Each path below is one point turned by a fixed rotation once a step. After each direction that follows a path, write how fast that rotation turns it, in degrees per step (0 if it stays still).
Each turn is a multiple of 5 degrees from 10 to 175, or 0.
Each row of a path follows its step; steps can be skipped.
Path 1:
step 0: [ 15  15  -1  19   2   9   2  -8  -1  -6 -21   1   0   5  -1  -4   0   2
  -3   5   3   5 -13   2  -4  16  -3  -6   2  -7   5  -2  -9  -4  -3  -4
  -5  -3   9  18   2  10  -1]
step 1: [  2  -2   4   4  -3  12   9 -11  -6  -2 -10   7   1  -4   9  -4   6   7
  -4   1 -12  14  -9  -7  12   5 -22  -5   4   7 -13  13  -8   6  -4  -5
   2   3  -8  -6  11   2   5]
step 2: [  6 -12   7  -1  -9  13   1 -12  13  10   1 -11   0  -3   3   2   2  -6
   4  12   2  12  -6   8   6   1  -2  17   4  -6 -12  15   5   3   6   4
 -14 -10   8   4   8   0  -2]
step 3: [ 18  15  13  -5   3  -3  -3  -8  -9  -7  -6   0  -2  -1   3  -1   3  -6
  -8   7  -6  18   8  -9 -14  -5   1  13   6  -3   1   5  12   5  14   0
  -5 -15  -2  -3  -3   7  -2]
step 4: [  3  -8   4  -4 -18  -7  -1   3   1  -5  -7   0  -2  11  15   9   2  17
 -14   2 -13  -6  -1  13 -13  -6  -6   7  12   4  -2   6   8   5   3 -15
   1  -2  -9  -3  -6   3  -2]
step 5: [  2  -7  15   7  -8 -11   3   0   5   0  -3 -12 -14  -7   2  -4 -12  10
   4  -5  -7   0  -8  -3  -2   8   5   4   1 -12  16  18  10  -3   3   0
  -5  14   0   7 -13   2 -10]
step 6: [ -6   0  -5  -5   2 -13  11  -5  -6  -1  -6   3  -1  -7  10 -11 -12  -4
  13  -2 -16   7   7   2  -8   9   6   7   3   2   7  -1  -9   1  20  -2
   1  13 -12  -8  12   1 -11]
step 7: [  2  -4   4  -1  -1 -10   6   3   6  20  -3  -1  19   9  -2  -5 -24  -4
   0  -4   1  -5  -7  11 -11  -2   0   6  -6  -1  -6   4  13  -2  -1  -2
  11   4  -3 -11  13  -5  -3]
step 8: [  5  13   3 -15   1  -9   8   1  -5   2   6   7   2  -2  -9  11  -3 -10
  -2  -3  -5 -10   1  -1  -5   5  -5  -6  -7  -8  -4   5  16 -13  -1  13
  -8  14  10 -12  -3   8 -14]
step 9: [ 17   1  -3  -7 -11 -12  -3   0   5  -5 -10   4   0  -4   6   3  -2  -1
   0 -15  -4 -10   7  17  -1  11   0  -6   7  -2  -4 -22 -14  -7  -6  14
   3  -1   6  -5   2   3  -7]
step 10: [  3  -5   8   7   1   1   0  -4 -10   0  -1  -1 -11  11  -3  -9 -11   6
   8 -23  -3   0  -8   2   7  -5  -1 -13   7   1   3  -2   2  -2 -18  11
  -6  -3   7 -20   5  -8   7]
Directions:
[-2 -3 -6 -2  1 -2 -5  3  5  0 -2 -4  1 -1  3  4 -2  1  0 -1  0 -2 -1  6
  1  5 -3  3 -1  1 -1  0 -1  2  0  2  0 -4 -3  0  2  1  5]  145
[ 3 -3  1 -2 -2  2  1  0  3  2  1  0  1 -6  4  1  4  4 -1  0  0 -4  3 -2
  4  1 -3 -4 -1  0 -2  3  1 -5  0  4  1  5 -3  4 -2  0 -2]  100
[-3 -2  1  0 -2 -1 -2  2 -1  1  0  1  3 -3  1 -2 -1 -7  2  6  3  5 -5 -1
  0  3  1 -2  2  5 -4  3  2 -3  3  1  3  2  1 -1  3 -1  1]  70
Path 2:
step 0: [ -8   0  -1   3  16   5  10  12   3   4   9  -6  -2   8  -1  12   1  15
   2  -5 -10   8   2  -8  -3  13  -7 -11   0  -3   7  -7  -7  -1   2  -3
   0 -12  -1 -10   8  17   1]
step 1: [  4 -10  -3  -8   3   5   5   7   1   5   8  -4  16   3  -3   9   4  14
   5  -7  -7   7   1 -11  10  14   1   0 -12  -9   4   4   1   1  -9  -2
  -5 -15   2 -15   1   7  13]
step 2: [  5 -17  -9 -11  -4  -4   1   0   0   5  13  -3   9   6  -2  25   5   8
  12  -4   0  13   0   5   4  12  -4   9   6  -5   1   0  -3   2  -4  -1
  11 -11   2   3  -3   6   5]
step 3: [ 11  -9  -1 -10  -5 -15   6   3  14  -1   2  -8  -4   9 -10   8   4   2
  10  -2 -13   9  -2  -6   2   4  -5   6   2  -5  -6   7  -6   7  -3   3
  15  -3  11  -9  -6  14  -6]
step 4: [  3 -11 -13 -11   7   0   7  -5  14   5  -2  -3  -4  17  -6   4  -7   7
  -2  -8 -19   3   3  -1   8   0  -1  -1  -1   8   2  10 -14  -3  -7   2
  11  -3   1  -1   9   8 -11]
step 5: [  5  -2 -10 -15   8   3   6   1   8  -3 -13  -6  10  19  -2  -1   2   7
   6  -3   1   4   1   4   6   5  -1   2  -5  -5  11   2 -15   0  11  -5
   3  -7   4 -11  17   9  -6]
step 6: [ -5  -5 -11   7  19  -2   5  11   7  -6 -10  -5   5  13  -3  13   1   2
   0  -2  -3  17   1   3   5   6   4   5   2 -16   9  -1  -2   1  -1  -5
   5 -14  -2 -12   8  -3  -5]
step 7: [ -2  -9  -1  -3   6   3  17  -4  11   2   2 -13   3   4  -8  10  12  -2
   0  -5   1  25  -4  -6   7   5   8  11  -5  -5  -2  -1   5   7  -2   3
 -10 -14   0  -9   7   1  -5]
step 8: [  5 -24  -6  -7  -2   1   6  -1  10   8   4   5  -2   3  -4   6  20  -1
   5  -4  -7   7  -5  -6   5   3   8  12  10  -3   5  -7  -3   0   1  15
   5 -12  -3  -7   9  -3  -4]
step 9: [  5 -10  -4 -12  -2  -4   1 -10   6   1   1  -4 -16  11  -4   7   8  -4
   4   3 -10  -1   6 -12   8   9  -9   7  10  -7  15  -3  -2   1  10   7
  -2 -14   3  -7  -2   7 -12]
step 10: [ 10  -6   5  -2   8   0   7   0   3  -9   4  -6 -14   6 -12  -3   0   9
  -7   1 -12   6  10  -2   6  10  -1   1  -2   5  19   2 -10  -8   1   4
  10 -20  -1  -8   5   2  -5]
Directions:
[-1 -1 -2  3 -1  5  0  1  4  2  3  3  3 -3  1  1  2 -1 -8  0 -1  2 -3 -2
 -4  2  2 -1  3 -2  3 -3  1  0  5 -1 -5  0  5 -1  1  0 -3]  45
[ 2  5 -4 -1  6  0  1  3 -1 -1  0 -3  4 -2 -3  1  4  3 -1  1  2 -4  3 -2
  0  6  1 -1 -2 -1 -1 -1  1  1 -2  0  0 -1  2  6  1 -5 -1]  70
Path 3:
step 0: [ 13  -1 -19   5   8  -2  -3  -5  -1 -10 -16  -5 -12   5  -1  -3   2  -1
  -8  -9   7  -5  12   1  -2   1  -7  18  -8  15   9  -1   8   3  -6  21
  15  -6  -4   1 -12   7   4]
step 1: [  8   6 -18 -17  15   0 -18   7   4   0  -1   6  -6   4   2  -5   3  -2
  -6  -4  -3  12   3   5   9   3  -9   1 -16 -19   5  -6   2   3   0   8
   8   0  -6  18   9 -14   1]
step 2: [ 10  -4 -20  -1   8  -4  -9  -6   6  -3   3   4   2   5 -10  -1   4   8
   7   6  25   9   4   3   8   3  -2   6   9   5 -14  -4   4   7 -13  11
 -16   5  -7  -5  16  -8  -6]
step 3: [  7   7  -3 -12   5   2   9   9   5  -6 -10   7  -8  -1  -5 -16   4  -4
  -6 -14   1  11   9   0  12 -17   8   7   9  11  -2   2  -8   8 -13  15
  -6  12   9   5   5   8  14]
step 4: [ -4 -11  -7 -18  13   7  -6  11   7  -2  -8   1  10  -6 -13  -3 -13   0
   1  -6  -4  -3 -20   8   0   3   6   3  13   2   5  -9  -2 -15  -6   8
   0  11  -7  15  12  -1   5]
step 5: [  5 -12 -19   2  -2   8  -1  -8  17  -6   1  -2  -4   1   8   3 -11  -5
 -16  -8   6   0  -8 -12  -2  -2   6  20  12  10 -18   4  10  -3 -14  -7
   2   1  -4   9   0   4  -3]
step 6: [ 11   4 -12  -9   0   4 -21   0   2  -1 -16   0   0 -10   2  -8   3   7
   4 -12 -23   2   3 -12  -4 -10  15   4   6  -1  -7  12   9   6   2   4
  14   6   2   1   3  -9   4]
step 7: [ 16 -12 -18  -5  11  11 -11  -3   2   2 -20   3  20  12  -6  -3  11   4
   4   4   3  -7  -5   2  -4  -5  -3  10   6  -2   8   6   2  -8  -3   8
   0 -17  -5   1  -4   3 -11]
step 8: [ 25  -5   0   9  14  10  -9 -10   9   0  -4   7  -1   5   4  -6  -7  -2
 -21 -14  -2  -1   9   3  11  -2  -8   5  -4  -8  -7  -9   9  15   2  13
  -2  -5   4   5   3   9   1]
step 9: [ -5  15 -13   0  12  -7 -17  -3  19  13 -22  -5  -1  -3 -15   0   0   2
   5  -5   3   5   1   3   4   9   4   1   0  -1   6  -6   6  17   5  10
  -7   2  -6   7  14  -3   3]
step 10: [  3   6 -13  -1   2  14  12 -12   8  -2 -12   7  -4   3 -12  -4   8  -5
   3  -5   6  24  -7   6  14  -3   1   8  10  -3  -2  -6   0  -4 -18  -4
 -13 -11   4  11   6  -5  -9]
Directions:
[-4  2 -4  2 -2 -1 -1 -1  3  5  0  2  0  2  2  4  1  1  3 -4  3  5  0 -4
 -1  1  1 -3 -2 -3 -8  2  2 -1  2 -1 -1  3 -2 -2  0 -3  2]  95
[ 0  1  0 -3  1  0 -4  0  1 -1  0  0  3 -1  3  3  1  6  2  4 -2  1 -1  2
 -1 -1  2 -2  1 -2  4 -3  1  1  8  1  1  9  3  3  3  0 -2]  145
Path 4:
step 0: [  1   8 -13  -7  16  -3  -1   6 -10  -4   0 -16  17   2   2   3  -5  -4
  -9  16   7   2  10  12   5   4 -11 -15   7 -14 -10   0   3  -9   8   6
  -5 -16   4  -6  -2   2   1]
step 1: [ 13  -7   1 -13  -6  -3  -5  -6  12 -11  -7 -12  -4 -16   6   4  -3 -16
  -4  -5 -15   5   8 -10  13 -21  -9   3  -6   3  -1   9   1   3  -1   4
 -14   9  -4  -6   1  -1   3]
step 2: [ -2   5   3  -6  -4 -14   5  -7   1   5  -5  -7   0  -3   5   3  10   3
   3   1 -10   6 -13  21 -12   3  -6   5  20  17  -4  -1  13 -13 -20  -3
   3   1  10   8   3   2   5]
step 3: [  4   3   2   4  -9  11 -18  20   5   5   4  -1   6  -7 -17   9   9   4
  -1 -14  -6  -4  -4   5   4  -3  -9  -5  20  -9   9  -3  -6   6   8  -3
   5  -8  -3 -12   6  -9  12]
step 4: [  8  -4 -13   1   2  -4  -9  -4   4   3  16   1   8   3   6  -6  13  -6
  10  15  -2  16  -3   5   5   4   2 -14   3   2  -7  -5  -1   7   1   1
   4  25  -5 -16  -5  -2 -18]
step 5: [ 12  -4  -1  12 -12 -11  -3 -15  16  -4   2   3  -4  -1   5   1  -5   3
   0  -8  10   1  17   5   2  -1  -4  -2   4  -7 -20  10   4 -24   8   4
   7 -14   3  -5  10  -2   3]
step 6: [-23  10   9  -4  -2  -3 -10  -2   3  12   8 -20  15 -13   2 -15   0  -6
  -1   5 -17   4   1 -12   5   1   5   3   8   4  -2  10  -5  -8   5   1
  -2  -3  -9   8   2   5   4]
step 7: [  0   5  -9   8  -7 -10   1  -3 -12 -12   1   1  18  -5  14  11  -4  -9
   6 -22  -2   2  -8  11   2  -7   3   7   6   5   8 -12  -7  -3  -5 -16
 -12  -7  -5  -7  -2  -4 -11]
step 8: [  1 -13 -14   1   8  14   4  -9   7   7   2   7  -2  -9 -11  10   6  -6
   5   0 -13 -12  -9  -6   5  -2  -7 -15  12 -10  -7  -6   3 -17   0  -9
   8   5   2  14 -12  -8  -1]
step 9: [ -9   2   6   9  -4 -16   9   2   9   7  -1   4 -10   6   6 -17  11   9
   7  -5  -7  -8  11 -18  -5  -7 -13   0  11  -2  -4 -10  -6   7  -3  -4
  -1  10  -1 -20   8  -8  -5]
step 10: [-11  -1  -6   3 -12   9  -2   0  -8  -3  21   7  -1  16  17  -4  -4  -2
  11   5   4   3  -1   1   4  -2   8 -11   6   9   1  17   6  -2  -8  -6
  15 -14  -5   0   3 -11  13]
Directions:
[ 1  2 -1 -3  1  1  0  1  2  6  0  3 -3  2 -2  3  4  1 -1 -5 -2 -4 -3  1
  3 -3 -2  1  4  1  2 -5  3  2 -5  2  1 -1 -3  2 -1  1 -5]  65
[-1  4  0 -2 -3 -2 -3  0  1 -2  0 -1 -3  3  0  1  0  0  3  2 -2 -1 -1 -5
 -2  2 -2  1  2  2  3  1 -1  2  6  3 -7  1 -5 -4 -8  1  0]  130
Path 5:
step 0: [ -3   1  -5   2 -10 -12   6   6   3   4   0 -13   0  16 -17  -6  -8  -6
  -3  -3  -8  -8  19  -2  -6   7  -4  19  -2  -5  14   4  -7 -14  11   0
  -4  10   3   3  10   0  12]
step 1: [  9  12   1  -8   4  -5   4   0  14  -8  -7   4 -15   0  12  -8   4  -8
  -6  -6  -7 -11   8  -7   2  17 -12  15  -5 -10   2  -2   0  -8   0 -22
   2   1   7   2  -9 -10   5]
step 2: [ 10   1  -1  -8   5  -2  -6  19  -3 -13  -5   4 -11   4   3   0   9  -1
  14   9  -9  -7  12   7  -8   3 -14   3   5  12   5   1  -7   6  19  -2
  11 -12   1   2 -14  11   6]
step 3: [ -5   2 -12   7  -8  -8  -4   8   2 -13   5 -11  -1  19 -10  -9  -9  -1
   4   2 -12  -2  20 -15   5  -4  -3   1  12  -5  11   4  -3  -4  12   0
 -14  -8  10  -5   0   3   4]
step 4: [  9   8  -4   2   6  -3  -5  -3  15   2  -9  -6 -13   4  -4  -4  13 -12
  -7 -19   1  -3  10 -10   2   3 -10  17  -5 -12  16  -2 -16  -8   1   2
  -3   8  11   0  -4  -5   6]
step 5: [  8  11   1  -5   8  -6 -10   2   6 -17   3   3 -20   0   6  -6   6  -3
  15   6   0 -16  12   5  -2   5  -6   4 -13   9   3   4  -9  -6   2  -3
  11 -12   1  -4 -16  -5 -14]
step 6: [ -4   8   0  10   9 -10   7   9  -3   4   5  -9  -3  10  -6  -3   1   8
  22   3  -9  -6  15  -9   1 -13  -8   2  12  11   9  -4  -6  -4  18   1
  -8 -16   3   8  -7   3   2]
step 7: [  1   3  -2  13   0   2  -3  -8  18   7   0 -16  -6   6  -8   2 -13 -11
  -4   0  -2  -7  15  -9   6  -5 -18   1   2 -19  11   2 -12  -1   8  -1
  -3   5  10  -4  -8 -13   4]
step 8: [  8  12   8  -4   4   1  -9  -6   5   5   2  -3 -10  -1   8  -4  12 -14
  -8   6  -2  -9  18  -4 -11   6   2  10  -8   9   6   1 -18 -18   1  -1
  10  -3  -6   1 -17  -8   1]
step 9: [ 10   9   4  10  -6  -6   9  14  -1  -5   8  -9 -13   2   6  -9  -2   1
  16  11  -8 -17   1   4  -5  -2  -9   2   8   6   5  -3   8 -18   9   2
  -4 -13  -2   9 -15   1  -7]
step 10: [ 14  -1  -4   8   6   0  -3   3   8  11 -11  -8   5  10   2  -3 -12  -4
   3   0  -4   6   9 -13   1  -5 -17  -5  17 -11  12 -10  -8  -4  20 -10
 -12  -8  -3  -2  -8  -3  -2]
Directions:
[-2 -1 -1 -4  2  3 -2 -4  1  1 -5  1  0 -1  2  2  2 -4 -2 -2  2  1  4  3
 -2  4 -5 -6 -1 -5 -1  1 -1  2  1  1  5 -3 -1  2 -2  1 -4]  120
[ 1  4 -4 -3  2  1  6  0  4  0  1 -3 -6 -4  3 -2  4 -2 -1  4  1  1 -2  3
  0  2  5  6 -1 -1 -3  0 -1  1  1 -1  0 -1 -2  0  1  2 -4]  100
[ 1  3 -2 -5  1  3 -3  1  0  4  5  1  0 -1 -3  0  0 -2 -3 -2 -2 -3 -1 -4
  2  5  0  0 -5 -2  1 -2  1 -6 -4  3  4  1  1  0  3 -1  1]  100
[-2  0  0  2  6  5 -2  1  2  1  4  0  0  0  0 -1 -1  0  1  4 -2  4  0 -4
  2 -1 -3 -2  2  1 -4 -2  2  5  7 -2  4 -1  4 -1  3  2  3]  90
[ 6 -2  4 -3 -2  0 -2 -4  0  2  1  3 -2  1  2  0  1 -4 -2  3  2  0  3 -1
  6 -1  0  3 -4  1  4 -3  2  7  0  0 -2  1  0  4  1 -3  0]  110
[ 0  2 -5  3 -2 -4  4 -1 -5  1  1 -6  4  3  1  1 -3 -5  0 -3  3  2 -1  0
  0  1 -2  1  1 -2  2 -5  0  2  1 -1  2 -3  3  0  6 -1 -2]  110
